rotation steps, each row followed by its count of steps:
The counts run from 0 to 600.
| -0.91 |  3.45 |  0.29 | -0.06 |  0.92 |  3.00 | -1.98 | -0.80 | -0.98 |  3.01 | -1.39 |  0.00 | -0.39 |  2.16 |  2.48 | -1.41 | -0.86 | -1.63 | -0.79 |  0.48 | -1.70 | -1.16 |  0.40 |  1.02 |  0.87 | -0.47 |  1.19 |  1.24 | -2.33 |  0.34 | -1.10 |  3.57 |  0.08 | -0.96 | -0.97 |  2.20 |  0.77 |  1.72 | -1.86 | -1.27 | -0.25 | -3.62 | -1.59 | -0.96 |  0.00 |  1.21 | -0.41 |  1.04 | -2.38 | -1.70 | -1.50 | -1.43 |  1.03 |  1.56 |  0.36 | -0.63 |  1.31 |	156
| -0.43 |  0.34 | -1.41 |  0.02 |  0.26 |  0.77 | -3.90 | -1.51 |  2.16 |  1.29 | -0.01 | -0.28 | -1.13 |  0.64 | -1.30 | -1.14 |  0.72 | -0.15 | -0.48 | -2.19 |  1.72 | -2.26 | -0.56 | -0.44 | -2.97 | -4.03 |  1.88 | -0.63 | -2.30 | -0.80 | -0.46 |  0.29 | -0.90 |  2.41 |  1.51 |  1.94 |  1.84 |  2.01 | -1.80 | -0.33 | -1.08 | -1.31 | -1.40 | -0.04 | -0.72 | -0.55 | -1.57 | -0.44 | -2.04 |  0.94 | -1.00 | -1.23 |  1.31 |  0.46 | -2.50 | -1.48 |  0.99 |	123
|  0.52 |  3.72 | -0.26 |  1.08 | -0.10 | -0.62 | -1.82 | -2.60 |  0.59 |  1.50 | -1.61 | -1.40 | -1.62 |  1.68 |  0.16 |  1.28 |  1.42 |  0.57 |  1.25 |  3.53 | -1.47 |  1.83 | -0.27 |  4.78 |  0.75 | -1.81 | -1.41 | -0.89 | -0.84 |  0.63 | -1.36 |  0.21 |  1.40 | -0.52 | -0.68 | -1.44 |  2.21 |  1.74 | -1.73 | -1.53 | -1.24 | -2.24 | -0.99 | -1.58 | -1.67 |  0.93 |  0.27 | -0.98 | -0.16 | -2.50 | -1.25 |  0.32 |  0.40 |  0.10 |  1.31 |  1.61 |  2.57 |	534
|  0.17 |  1.52 | -0.90 | -0.95 | -1.51 |  0.21 | -0.47 | -2.32 |  3.00 |  2.19 | -2.63 | -1.45 |  0.47 |  0.67 | -1.27 |  2.40 |  3.99 |  0.93 |  1.27 | -0.56 |  1.68 |  0.98 | -1.11 | -0.03 | -1.93 | -4.63 | -0.67 | -1.70 | -1.01 | -0.86 |  0.44 | -2.39 | -1.09 |  1.31 |  1.00 |  0.63 |  2.42 |  0.68 | -1.90 | -0.55 | -0.10 | -1.10 | -1.90 |  0.36 | -1.01 |  0.38 | -2.33 |  0.90 | -1.91 |  1.78 |  0.78 | -1.44 | -1.18 |  1.33 | -0.63 | -1.44 |  1.00 |	1
|  0.90 |  2.97 |  0.85 | -1.92 | -0.74 |  1.64 | -1.86 | -3.72 | -0.89 |  1.19 | -2.33 | -1.13 |  0.16 |  2.45 | -0.30 | -1.19 |  1.22 | -0.25 |  0.38 |  1.76 |  2.07 | -0.47 |  1.41 |  2.41 |  0.73 | -2.11 | -0.27 | -0.85 |  0.07 | -0.34 | -0.07 | -0.13 | -0.05 | -0.18 |  0.86 |  0.05 |  0.53 |  2.53 | -1.18 | -1.73 | -0.79 | -2.52 | -0.65 |  0.26 | -3.28 | -1.10 |  0.30 |  1.82 | -3.51 |  0.08 |  0.20 | -1.35 | -1.00 | -0.71 | -1.90 | -0.39 |  2.44 |	305
| -0.75 |  2.67 | -0.57 |  2.36 | -0.11 |  3.36 | -1.85 | -1.54 |  1.19 |  3.27 | -1.64 | -0.54 |  1.46 |  0.37 |  1.24 | -0.53 |  2.14 | -0.35 |  0.35 |  0.03 | -1.86 |  0.09 | -0.64 |  0.84 |  1.11 | -0.40 | -1.74 | -0.49 | -1.95 |  1.36 | -1.99 |  0.27 |  0.43 | -0.39 |  0.21 |  1.50 |  1.79 |  1.95 | -4.40 |  0.10 | -0.91 | -2.56 | -1.11 | -1.75 | -1.36 |  2.62 | -1.03 | -1.03 |  1.27 | -0.30 | -1.15 | -1.72 |  0.59 |  1.42 |  0.87 | -0.11 |  2.05 |	495
|  0.50 |  3.94 |  1.82 | -2.15 | -0.20 |  1.72 | -2.65 | -2.82 | -0.02 |  1.03 | -1.74 | -1.23 |  0.56 |  3.69 | -0.09 | -0.29 |  1.62 |  1.16 | -0.45 |  2.04 |  2.15 | -1.74 |  2.06 |  2.55 |  0.50 | -2.05 | -0.25 | -1.47 | -0.26 | -0.16 |  0.31 |  0.94 | -1.64 | -0.07 |  0.51 | -0.54 |  0.56 |  2.03 |  0.01 | -2.68 | -0.99 | -1.43 | -0.95 | -0.39 | -2.17 | -1.30 |  0.12 |  1.38 | -3.20 |  0.07 | -0.16 | -1.53 | -0.77 | -0.07 | -1.05 |  0.04 |  1.96 |	304
| -2.07 |  0.82 | -1.49 |  0.01 |  1.41 |  0.15 | -3.69 | -0.98 |  2.17 |  0.89 |  0.92 | -0.15 | -1.84 |  2.35 | -0.28 | -1.93 |  0.74 |  0.83 | -0.89 | -1.27 |  0.26 | -0.80 | -1.08 |  1.66 | -1.12 | -1.94 |  1.14 | -1.56 | -3.37 | -0.77 | -2.42 |  0.90 |  0.01 |  0.90 |  2.32 |  1.32 |  2.80 |  0.13 | -3.18 |  0.34 | -2.53 | -1.53 | -1.78 |  1.00 |  0.21 | -0.04 | -0.55 | -1.65 | -1.22 | -1.14 | -2.56 | -2.66 |  1.49 |  0.32 |  0.24 | -0.47 |  1.62 |	327
| -0.01 |  2.78 |  1.37 | -1.50 |  0.12 | -0.03 | -0.27 | -0.97 |  2.42 |  1.48 | -1.26 | -0.99 |  0.19 |  2.77 | -0.34 |  1.49 |  3.65 |  1.41 |  0.17 |  1.02 |  1.89 |  1.31 | -0.01 |  1.63 |  0.40 | -2.50 | -1.10 | -2.86 | -1.28 | -1.20 | -0.62 | -0.93 | -0.76 |  0.02 |  0.89 | -0.13 |  2.17 |  0.00 | -1.52 | -3.36 | -0.59 | -0.12 | -1.75 |  2.21 |  0.51 | -1.40 | -1.25 |  1.82 | -3.62 | -0.33 | -0.26 | -2.16 | -0.49 |  0.70 |  0.02 | -0.44 |  1.52 |	220
| -1.99 |  2.75 | -1.49 |  1.12 | -1.10 | -0.76 | -3.43 | -2.11 |  1.21 |  1.32 | -2.68 | -0.83 | -0.21 |  0.91 | -0.02 | -0.79 |  3.40 |  2.33 | -0.93 |  1.04 |  0.21 |  0.58 | -1.54 |  0.12 |  0.26 | -1.65 |  0.41 | -0.15 | -2.54 |  0.36 | -0.41 |  0.08 | -0.57 | -1.53 |  1.20 |  0.45 |  3.22 |  1.53 | -1.07 |  2.88 | -0.01 | -3.18 | -0.57 | -1.42 | -2.99 |  0.78 | -0.53 | -0.61 |  0.89 | -1.32 | -1.06 | -2.06 |  1.38 | -1.16 |  0.42 |  2.02 | -0.41 |	456
| -0.99 |  1.81 | -0.99 |  0.45 | -0.57 |  1.52 | -2.64 | -1.21 |  1.77 |  1.85 | -1.32 |  0.07 | -0.74 |  1.99 |  0.92 | -1.56 |  0.33 | -1.09 | -1.00 | -1.18 |  0.31 | -0.21 | -1.50 | -0.47 | -1.93 | -2.05 |  2.64 |  0.09 | -4.57 |  0.65 | -1.65 |  1.66 |  0.89 |  0.77 |  0.82 |  3.67 |  1.88 |  0.93 | -3.13 | -1.08 |  0.56 | -1.73 | -0.88 | -0.73 |  0.78 |  1.47 |  0.18 |  0.73 |  0.36 | -0.72 | -1.37 | -0.37 |  2.38 |  2.01 |  0.29 | -0.96 |  0.64 |	284
| -0.75 |  2.23 | -1.67 | -1.47 | -0.14 | -0.01 | -3.03 | -0.11 |  0.70 |  2.30 |  0.63 | -0.55 | -0.90 |  2.07 |  0.77 | -0.65 |  0.61 |  1.31 | -2.02 | -0.57 |  0.73 | -1.68 |  0.92 | -1.05 | -0.78 | -0.81 |  2.18 |  0.19 | -3.11 |  0.55 | -0.36 |  2.81 | -1.36 |  1.46 | -0.95 |  2.76 |  1.47 |  0.78 | -0.48 | -0.88 | -1.82 | -2.27 | -2.81 |  0.27 |  1.07 | -0.32 | -2.41 |  1.02 | -2.04 | -0.61 | -1.63 | -2.69 |  2.10 |  2.75 |  0.47 | -0.96 | -0.04 |	30
|  0.22 |  2.26 |  0.99 | -1.10 | -0.76 |  1.17 | -3.29 | -2.39 | -0.74 |  0.85 | -2.06 | -0.24 |  0.83 |  0.02 | -0.86 | -0.62 |  3.03 |  0.18 | -0.61 |  1.62 |  2.06 | -0.31 | -0.35 |  3.27 |  0.30 | -2.56 | -0.39 |  0.25 |  0.85 |  0.06 | -0.94 | -1.12 | -0.07 |  0.34 |  1.36 |  0.90 |  1.16 |  2.01 |  0.54 | -1.53 |  0.46 | -3.39 |  0.27 | -0.53 | -2.67 | -0.67 |  0.45 | -0.69 | -3.72 | -1.92 | -1.09 | -1.54 |  0.51 | -2.95 | -0.84 |  0.35 |  0.91 |	50
| -2.44 |  2.48 | -2.06 |  0.08 |  0.42 | -0.31 | -3.05 | -1.15 |  0.59 |  2.23 | -0.11 | -0.26 | -1.62 |  1.66 |  0.59 | -0.28 |  2.41 |  2.09 | -2.83 | -0.40 |  0.90 |  0.20 | -1.43 |  1.73 |  0.85 | -0.05 |  1.18 | -0.32 | -2.45 |  0.42 | -1.76 | -1.02 |  0.71 | -0.24 |  1.26 |  1.22 |  2.52 |  0.66 | -2.16 | -0.21 | -1.07 | -1.47 | -1.62 |  1.86 |  0.52 | -1.16 | -1.22 |  0.74 | -2.05 | -1.85 | -1.48 | -3.49 |  2.19 |  0.09 |  2.34 |  1.58 |  0.62 |	583
| -0.37 |  3.19 | -0.23 |  1.28 | -0.99 |  0.03 | -3.02 | -1.24 |  2.46 |  1.67 | -1.86 |  0.33 | -0.22 | -0.55 | -0.37 | -0.21 |  2.74 |  1.02 | -0.99 | -0.68 | -0.04 | -0.26 | -0.48 | -1.16 | -1.94 | -4.33 |  1.68 |  0.61 | -1.56 |  0.91 |  1.22 |  1.87 | -1.10 |  0.62 | -1.24 |  1.61 |  2.13 |  2.52 |  1.34 | -0.23 | -0.01 | -1.48 |  0.74 | -2.55 | -0.53 |  1.99 | -1.09 | -1.13 | -0.95 |  0.27 | -2.18 | -1.43 |  2.85 |  0.48 | -0.90 | -0.53 | -0.84 |	336
|  0.31 |  2.38 | -0.40 |  0.36 | -2.67 |  1.46 | -0.88 | -1.46 |  1.03 |  2.64 | -1.83 | -1.18 |  1.63 |  0.33 |  0.06 |  0.28 |  2.80 | -0.49 |  0.48 |  1.64 |  0.09 |  1.66 |  1.15 | -0.30 |  0.53 | -1.57 | -2.34 | -0.44 | -0.43 |  1.15 | -1.52 | -0.07 |  2.30 |  0.82 | -0.12 |  1.18 |  0.98 |  1.50 | -1.28 | -2.98 | -1.33 | -3.63 | -1.63 | -1.89 | -2.27 | -0.04 | -0.41 |  1.09 | -0.38 | -1.41 | -3.01 |  0.33 |  0.88 |  2.80 |  1.92 | -0.35 | -0.24 |	443
| -1.32 |  1.71 | -2.20 | -1.18 | -0.87 | -0.32 | -1.50 | -1.34 |  0.01 |  3.24 | -3.17 |  0.68 | -1.92 |  0.07 |  0.43 |  0.76 |  1.27 |  0.22 | -1.07 | -0.21 |  0.77 |  0.91 | -2.75 |  0.83 | -1.27 | -2.04 |  2.31 |  1.09 | -2.88 |  0.29 | -0.72 | -0.45 | -0.54 |  0.62 |  0.13 |  3.95 |  3.56 |  0.22 | -1.55 |  0.67 |  1.91 | -2.73 | -3.24 |  0.55 |  1.98 |  0.91 | -1.43 | -0.10 | -2.58 | -0.68 | -0.28 | -1.79 |  0.96 |  0.53 |  0.65 | -0.49 | -0.33 |	69
|  0.22 |  0.04 | -2.31 | -0.44 | -1.62 |  0.27 | -2.95 | -1.08 |  2.86 |  1.06 | -0.78 | -2.72 |  1.56 |  1.26 | -0.88 | -1.16 |  3.74 |  1.57 | -1.05 | -1.14 |  2.12 | -0.30 | -0.35 | -0.34 |  0.14 | -3.44 | -0.91 | -0.73 | -2.23 |  1.60 | -0.74 | -2.50 |  0.88 |  0.11 |  1.56 |  2.47 |  1.97 |  2.55 | -2.13 | -1.11 | -1.92 | -1.78 | -0.66 | -1.26 | -2.65 | -0.20 | -1.62 | -0.11 |  0.45 | -1.05 | -0.18 | -0.86 |  0.30 |  0.14 | -0.10 |  0.86 |  0.76 |	310
| -0.55 |  2.30 | -2.36 | -1.04 | -0.79 |  0.82 | -4.04 | -1.57 |  0.37 |  2.40 | -0.19 | -0.14 | -1.03 |  0.10 | -0.50 | -1.59 |  1.68 |  0.81 | -2.09 | -1.31 |  1.67 | -1.91 |  0.55 | -1.29 | -1.53 | -1.55 |  2.64 |  0.82 | -1.91 |  0.14 | -0.97 |  0.88 | -0.72 |  1.98 |  0.96 |  1.84 |  1.69 |  1.76 | -0.34 |  0.10 | -1.04 | -2.56 | -1.47 | -0.17 | -0.49 | -0.40 | -1.15 |  1.36 | -2.07 |  0.57 | -2.38 | -2.67 |  2.06 |  1.74 |  0.06 | -1.08 | -1.77 |	378
|  0.95 |  2.95 | -0.19 |  0.12 |  2.15 |  1.02 | -2.00 | -0.78 |  0.91 |  1.75 | -0.16 |  0.12 | -1.41 |  1.79 |  1.56 |  0.45 | -0.52 | -0.04 |  0.86 |  0.96 | -1.32 | -0.29 |  0.21 |  3.34 | -0.99 | -1.79 |  0.57 | -1.42 | -2.74 |  0.78 | -1.47 |  2.37 | -0.43 |  1.40 | -0.48 |  1.08 |  1.69 |  1.03 | -3.20 | -1.67 | -1.09 | -2.18 | -1.94 | -1.56 |  1.17 |  1.93 | -0.93 | -2.51 | -1.01 | -0.79 | -1.16 | -1.12 |  0.82 |  2.50 |  0.84 | -0.64 |  3.02 |	410
| -2.42 |  0.97 | -0.98 | -0.59 |  0.39 | -0.05 | -1.39 | -0.45 |  1.95 |  2.65 | -2.00 | -1.09 | -0.50 |  2.94 | -0.49 |  0.08 |  0.21 |  0.15 |  0.49 |  0.99 | -0.42 |  0.15 |  0.32 |  0.21 |  1.44 | -3.24 | -1.25 |  0.03 | -0.94 | -1.48 |  0.63 |  1.48 | -0.75 | -0.74 |  0.43 |  0.66 |  2.47 |  1.06 | -1.05 | -1.20 | -1.42 | -1.70 | -2.20 |  1.43 | -0.81 | -1.93 | -3.36 |  1.76 | -4.60 | -1.91 | -0.24 | -2.94 | -0.13 | -0.27 | -2.86 | -0.03 |  1.23 |	383
| -2.77 |  1.74 | -1.25 |  1.75 |  0.33 |  1.19 | -1.72 | -0.13 |  0.54 |  3.02 | -0.81 | -0.37 | -0.74 |  2.39 |  1.64 | -0.86 | -0.15 | -0.85 |  0.18 |  1.68 | -2.79 |  0.00 | -0.01 |  0.33 |  2.17 | -0.77 | -1.03 |  1.12 | -1.28 | -0.29 | -0.35 |  3.10 |  0.16 | -1.18 | -0.33 |  0.98 |  2.49 |  1.78 | -2.09 | -0.74 | -1.49 | -2.87 | -1.62 | -0.56 | -0.96 |  0.17 | -1.65 |  0.90 | -2.87 | -2.58 | -1.56 | -2.15 |  1.12 |  0.32 |  0.44 |  0.40 |  0.53 |	587
| -1.31 |  3.60 |  0.48 |  0.00 |  0.48 |  2.72 | -2.60 | -0.99 | -0.42 |  1.70 | -1.38 |  0.10 |  0.94 |  1.81 |  1.72 | -2.06 |  0.43 | -0.22 | -0.97 |  1.15 | -1.66 | -1.86 |  0.73 |  0.71 |  0.62 | -1.43 |  1.17 |  0.53 | -2.87 |  1.39 | -1.14 |  4.64 | -1.40 | -0.76 | -0.74 |  2.46 |  1.32 |  1.77 | -1.16 | -0.57 | -0.17 | -2.98 | -0.71 | -1.10 | -0.63 |  1.55 | -0.30 |  0.44 | -1.32 | -0.24 | -0.69 | -1.64 |  1.84 |  1.08 |  0.04 | -0.37 |  0.76 |	157
| -0.79 |  2.33 | -1.07 |  0.36 |  0.50 |  1.76 | -4.85 | -2.64 | -0.62 |  1.04 | -0.57 | -0.68 | -0.44 |  1.07 |  0.23 | -2.04 |  0.19 |  0.57 | -1.24 | -0.52 |  0.10 | -2.88 |  0.66 |  1.39 |  0.08 | -2.46 |  1.03 |  0.66 | -0.17 | -0.77 |  0.32 |  1.66 | -1.87 | -0.46 |  0.83 |  1.39 |  1.41 |  3.28 | -0.13 |  1.03 | -1.42 | -2.59 | -0.08 | -0.57 | -2.06 |  0.00 | -1.57 | -1.37 | -2.24 | -0.59 | -0.50 | -2.93 |  1.97 | -1.48 | -1.41 | -0.48 |  0.77 |	251
|  0.64 |  4.07 |  1.23 | -0.47 | -1.70 |  3.23 | -3.30 | -3.17 |  1.07 |  2.19 | -1.58 | -0.52 |  0.84 |  0.57 | -0.57 | -1.14 |  2.36 | -0.10 |  0.24 | -0.46 |  1.37 | -1.85 |  0.99 | -0.41 | -1.06 | -3.22 |  0.62 | -0.28 | -1.02 | -0.32 |  0.28 |  0.98 | -0.27 |  1.21 |  0.67 | -0.06 |  0.34 |  3.24 | -1.57 | -1.68 | -0.56 | -2.00 |  1.18 | -1.67 | -2.49 |  0.70 |  0.25 |  1.36 | -0.58 |  1.54 | -1.58 | -0.87 |  1.07 |  1.24 | -1.82 | -2.01 |  1.27 |	429
| -2.64 |  3.42 | -0.08 | -1.51 |  0.35 | -0.18 | -3.23 | -1.21 | -0.08 |  0.66 | -1.53 | -0.51 | -1.72 |  3.31 |  0.78 | -1.11 |  1.26 |  0.68 | -1.70 |  1.52 |  0.24 | -0.92 |  0.94 |  1.43 |  0.17 | -1.56 |  1.73 | -0.15 | -2.20 | -1.04 |  0.92 |  2.61 | -1.76 | -0.68 |  0.21 |  0.76 |  2.28 |  0.48 |  0.92 | -0.25 |  0.01 | -1.51 | -1.56 |  1.47 | -0.82 | -0.97 | -0.66 |  1.02 | -3.95 | -0.47 | -0.19 | -2.66 |  0.49 | -0.90 | -0.79 |  0.92 |  0.02 |	33
| -1.47 |  2.39 | -1.27 | -1.23 | -1.14 |  0.46 | -1.71 | -3.39 |  1.06 |  3.43 | -2.80 | -1.29 | -1.47 |  1.43 | -0.39 | -0.26 |  1.72 |  0.29 |  1.34 | -0.19 |  1.41 |  0.08 | -0.16 | -1.28 | -1.47 | -1.54 |  1.23 | -0.73 | -2.92 | -2.36 | -0.55 |  0.94 | -0.48 |  0.42 |  1.39 |  0.29 |  2.06 |  0.18 | -2.33 |  1.92 | -0.67 | -3.14 | -2.71 |  0.40 | -1.05 | -0.44 | -1.44 |  2.31 | -1.23 |  1.76 | -0.75 | -0.98 | -0.50 |  2.33 | -0.56 | -0.50 | -0.34 |	162
| -0.82 |  0.18 |  0.06 | -1.12 | -0.04 | -0.55 | -2.40 | -0.57 |  3.86 |  0.61 |  1.08 | -0.33 |  1.20 |  1.73 | -0.37 |  0.14 |  4.15 |  0.96 | -0.12 | -0.07 |  2.20 |  1.62 | -0.69 |  0.93 | -1.91 | -2.67 | -1.66 | -2.41 | -2.18 |  0.62 | -2.65 | -0.27 | -0.18 |  1.38 |  2.47 |  1.32 |  2.36 | -0.07 | -2.25 | -2.62 | -1.92 | -1.76 | -1.23 |  0.00 | -0.34 | -0.29 | -0.86 | -1.27 | -0.39 | -1.83 | -1.93 | -0.88 |  0.78 |  0.85 |  0.82 | -0.09 |  0.94 |	56
|  1.04 |  3.25 |  0.78 | -0.73 | -0.32 | -0.31 | -2.28 | -0.07 |  1.75 |  0.63 |  1.35 | -1.82 | -0.77 |  4.59 |  0.27 | -0.19 |  1.97 |  1.41 | -1.71 |  0.66 |  0.96 |  0.00 |  0.29 |  2.55 |  0.57 | -1.99 | -0.54 | -1.37 | -2.70 |  2.46 | -0.99 |  0.12 |  1.48 | -0.30 | -0.59 |  1.11 |  0.96 |  1.51 | -1.47 | -4.84 | -2.00 | -0.23 | -1.07 |  0.11 | -0.08 | -1.17 | -0.17 |  0.07 | -0.85 | -1.96 | -0.35 | -0.58 |  1.25 |  1.90 |  0.52 |  0.70 |  2.15 |	99
|  0.53 |  0.64 | -1.31 |  1.35 |  1.08 |  1.48 | -0.62 | -0.96 |  1.89 |  2.03 | -0.19 | -0.62 |  0.72 |  0.70 |  0.02 |  1.56 |  2.01 | -0.59 |  0.53 | -0.65 | -0.42 | -0.79 | -0.87 |  2.43 |  0.43 | -3.23 | -2.49 | -0.57 |  1.16 | -0.35 |  0.32 | -1.61 |  0.46 |  0.88 |  0.75 |  1.53 |  2.20 |  2.49 | -2.20 | -2.62 | -1.00 | -0.72 | -0.93 |  0.26 |  0.24 | -0.16 | -3.29 | -1.17 | -4.45 | -2.10 | -0.77 | -2.33 | -0.01 | -0.19 | -1.86 | -1.81 |  2.30 |	477
